(in the rows, 128 means zero)
One turn moves each row of this set onto another row. After a few examples, where does it send each row asked below?
Pige: [ 96 102 129 105 145 131  99 108 113 130 131 126 106 120 146 145 113  97
 108 110 130 140 124 117  99 112 128 114 124 130 131 142]
fam: [107 154 132 146 142 103 163 131 136 104 124 140 126 119 149 124 112 140
 120 137 151 135 130 147 120  86 117 120 111 117 129 116]
pufan: [153 150 115 102 119 118 100 118 114 113  93 104 139 114 110 150 124 141
 144 133 108 144 131 137 115 100 134 137 128 113 127  91]
naso: [155 123 154 117 155 122 123 107 140 117 129  97 102 128 137 154 112 149
 137 124 119 116 142 104 126 126 129  86 143 121 148 121]
Lugun: [128 150 149 136 133 125 160 123 134 103 152 111 137 138 146 111  97 148
 100 137 126 111 117 164 139  99 122 105 142 116 136 105]
pelop: [ 94 126 125 114 143 124 135 134 123 108 143 153 125 128 152 107 130 112
  97 118 138 140 117 150 101 111 130  81 132 145 125 121]
Volam: [160 148 118 140 140 124 112 121 102 116  97  98 137 144 119 152 115 140
  90 145  89 140 136 132 109 130 142 117 126 138 117  87]
nemad: [117  85 123 116 138 120  97 104 110 140 142 119 113 133 127 138  96 127
  93 103 124 129 113 112 130 133 117 106 136 139 125 144]
Madol: [105 139 129 126 144 112 133 104 139 102 126  99 117 121 146 110 124 120
 119 154 114 130 108 122 123  77 113 126 122 111 121 123]
kor: [144 125 152 129 135 128 157 125 120 107 134 124 123 149 142 145  84 148
 141 139 139 102 152 147 122  94 131  91 134 101 124 108]
Sig: [126 107 137 109 129 113 122 151 100 125 160 144 125 151 138 132 100 128
 129 136 155 134 130 168 116 129 115  82 129 127 131 101]
napal: [154 143  98 140 143 145 131 128 108 115 119 104 127 148 109 105 109 123
 102 105 142 103 140 132 115  92 120 137 118  82 123  95]
lem: [161 162 111 121 162 157 139 104 124 124 136  92 118 148 123 118 130 138
 119 128 117 127 168 150 116 127 150 123 106 127 129  98]
Pudal: [160 138 121 115 131 134 133 138 134 108  97 116 143 108 124 119 142 138
  85  91 120 123 144 136 138  92 131 136 132  98 126 107]
kuge: [151 129 128 121 176 158 101 119 112 125 139 117 108 114 124 108  99 131
 103 102 137 126 190 122 130 122 143 107 126 137 132 111]
vul: [137 136 139  98 117 114  83 104 135 107 114 134 154 125 127 102 154 151
 129 149 136 144 122 153 123 127 148 115 129 131 135 116]
Bol: [155 105 136 124 109 130  96 141  96 134 112 134 138 124 132 100 110 135
  75 128 150  97 119 139 133 114 127 132 137  97 130 112]
Sepa: [121 128 120 131 145 132 118 148 118  83  95 148 169 115 113 124 131 140
 123 136 145 157 125 136 113 130 140 106 121 120 116  98]
rata: [170 137 106 125 146 145 138 129 103  98 118 111  98 138 123 133 127 130
 104 122 138 104 161 165 129  98 114 144 113 137 142 107]
Lera: [157  91 124 116 164 133 113 111 108 115 138 121 118 132 116  97 104 149
 106 109 149 121 170 156 150 122 119 152 127 127 128 104]
fomo: [142 125 136 126 120 112 100 133 126 120 101 156 160 129 126  95 133 157
  97 122 154 126 129 125 124 125 152  96 124  98 113 115]
dar: [139 103 133 120 134 140 120 138 109  99 117 126 167 113 119 102 119 145
  97 127 134 135 109 158 141 126 125 134 148 106 118  78]
vuze: [152 115 142 110 133 144  85 125 106 120 126 120 103 142 128 109 111 108
 112 136 167 100 151 146 117 116 127 141 109  94 142 127]
sifab: [121 142 132 145 151 105 123 122 129 123 113 108 101  95 149 145 118 128
 104 130 124 135 110  99 113 106 108 119 130 131 148 117]
doda: [137  87 147  92 137 116 113 123 120 133 165 119 132 156 135 130 109 139
 122 128 130 136 136 161 143 142 124  92 132 127 127 124]
ral: [144 149 123 132 136 165 115 103 126 135 127 135 109 124 131 102 120 136
  84 127 142 112 154 122 112 144 159  90 122 151 118 130]
Gafi: [ 84 114 106 109 145 119 120  98 123 122 145 139 121 128 137 107 124 115
 115 116 138 142 107 139  99 111 123 123 126 144 133 139]
Kizu: [135 141 133 128 118 122  79 111  98 119 107 132 129 135 134 138 126 124
 124 171 144 141 128 151  86 132 141 124 124 148 139 104]
kitaf: [148 124 118 110 141 143 114  95 131 126 134 133 102 133 123  95 127 142
 112 128 162 109 162 151 131 137 139 141 104 141 139 149]
Fumaf: [125 142 105 139 158 149  98 132  97 112 112 121 136 111 125 143 108 115
 114 148 121 151 154 125  96 125 141 116 125 166 145 119]
dus: [158 112 143 138 147 108 147 106 124 129 143 106 123 153 134 149  89 168
 130 134 130 110 138 146 126 133 118 122 143 130 155 113]
pofom: [117 132 102 110 141 149 105 113 117  93 118 111 166 112 112 115 130 131
 134 160 110 152 118 141 115 121 142 121 135 149 132 116]
dofo: [106 106 122 108 125 126 144 134 106 133 160 141 143 144 148 102 112 123
 112 141 132 129 115 163 107 109 128  91 141 124 111 105]
giduk: [151 146 115 132 145  94 104 123 138  85  94 114 146 146  96 120 135 145
 109 110 127 145 130 133 124 115 122 136 114 107 130 109]
tomal: [134 105 117 139 154 103 136  92 133 135 113 104 116 129 133 137 114 154
 128 136 113 122 126  86 119 114 119 118 133 124 120 131]
nunaf: [148 103 146 116 153 143 102 142 101  94 120 128 128 127 116 111 105 126
 122 114 164 127 152 146 131 113 123 124 125  83 117  77]
Fodor: [129  94 138 102 138 120 107 119 121 150 147 133 122 134 128 144  97 142
 125 100 143 138 143 118 134 142 132  82 123 118 120 133]
mebe: [136 115  86 130 156 155 107 101  94 127 129 112 127 125 115 108  93 137
 111 140 112 121 165 116 124 109 137 119 135 164 117 129]
giv: [138 130 109 132 106 155 105  98  89 137 113 130 121 128 131 121 108 132
 104 166 126 111 130 126  97 118 148 107 139 155 104 113]
Rifem: [163 158  87 126 134 139 136 112 107 115 110 120 115 128 105 135 116 167
 126 128 116 122 149 129 129 117 141  96 120 156 111  96]

doda -> Sig
rata -> napal
fam -> Madol
Where do these go?
vuze -> Bol
kuge -> Lera

One turn moves each row of this set onto another row. After a few examples, where does it send each row asked below?
rora: [127 133 130 108 137 166 114 144 110 135  84 121 133 139 126 147 123]
tipu: [129 132 136 106 139 154 103 122 124 141 103 111 158 132 137 108 125]
mer: [137 152  98 153 120 127 151 121 160 121 142 139 107 127 144 157 141]
lus: [129 131 132 120 134 147 103 125 123 141 107 105 160 134 143 109 107]
lesub: [129 128 131 106 133 156 108 135 118 135  99 110 154 132 150 118 112]
zum: [128 115 146 118 137 152 106 140 111 128  89 113 143 132 133 131 114]
muko: [128 118 147 135 139 137  99 131 118 133 100 108 150 134 125 118 104]
Pas: [139 135 117 121 134 136 146 130 152 105 156 157  96 115 130 136 158]
Donu: [131 126 105 120 142 120 137 117 163  91 134 161  97 118 132 134 141]
Voza: [128 123 101 129 138 115 137 124 160  90 135 157  96 120 140 138 126]
tuziv: [125 132 127 127 134 153 113 148 113 136  94 112 135 141 134 148  99]
siga: [138 138 119 142 134 119 139 122 159 110 166 148 105 116 127 127 143]
lege: [139 153 103 148 122 128 149 109 165 124 140 141 110 126 131 147 157]
Butis: [130 127 105 133 140 111 134 112 165  96 141 157  99 119 129 129 133]
Fud: [128 118 150 111 141 155 104 133 113 129  88 116 145 131 126 124 126]
soz: [136 134 111 138 130 127 144 140 149 101 162 150  98 117 142 144 130]
nalip: [129 129 130 118 134 151 105 133 121 137 105 106 157 134 150 117 105]
niriz: [136 133 114 126 132 134 148 143 148 101 156 153  95 116 140 144 146]
muze: [130 127 105 125 143 117 134 111 165  94 139 158  99 117 128 129 141]
Mevel: [129 131 133 102 137 159 107 131 120 137  99 111 156 130 143 114 122]
kep: [129 134 134 115 136 147 103 120 126 142 106 107 161 132 136 105 116]
vud: [136 135 115 147 130 118 141 133 155 106 168 145 103 119 135 135 131]
vof: [139 154 102 155 123 123 147 114 163 122 142 139 110 126 135 151 146]
vav: [126 139 133 146 139 134 101 116 129 149 109 106 147 145 108 122 110]
noda: [129 125 101 134 138 113 134 118 163  92 141 154  98 121 136 133 125]
savi: [139 138 122 129 133 126 143 122 158 108 160 153 100 115 124 130 158]
Tosu: [127 118 146 130 137 145 103 138 111 127  97 108 147 133 134 128 103]
nul: [127 138 137 106 141 161 112 123 119 143  88 122 137 137 107 131 142]
Ven: [137 150  98 144 120 134 152 126 158 120 136 142 104 125 145 161 148]
fepe: [129 121 152 130 140 139  97 122 120 135 101 110 151 134 120 115 119]
situt: [139 153 104 138 124 133 151 115 161 123 135 144 106 124 134 153 163]
Gek: [140 152 102 137 121 137 152 122 159 119 132 144 105 124 139 158 156]
rato: [127 142 139 125 142 146 102 111 128 149 100 114 144 139  98 118 134]
fovib: [130 123 104 121 140 121 139 121 159  91 135 159  96 119 137 138 136]
Sez: [129 121 153 117 141 149 100 125 118 133  93 113 149 132 117 117 131]
vami: [125 136 127 147 134 140 107 136 120 141 107 106 142 144 126 138  91]

Ven -> mer
Donu -> fovib
tuziv -> vami
Where do these go?
soz -> vud
Sez -> Fud
lesub -> nalip

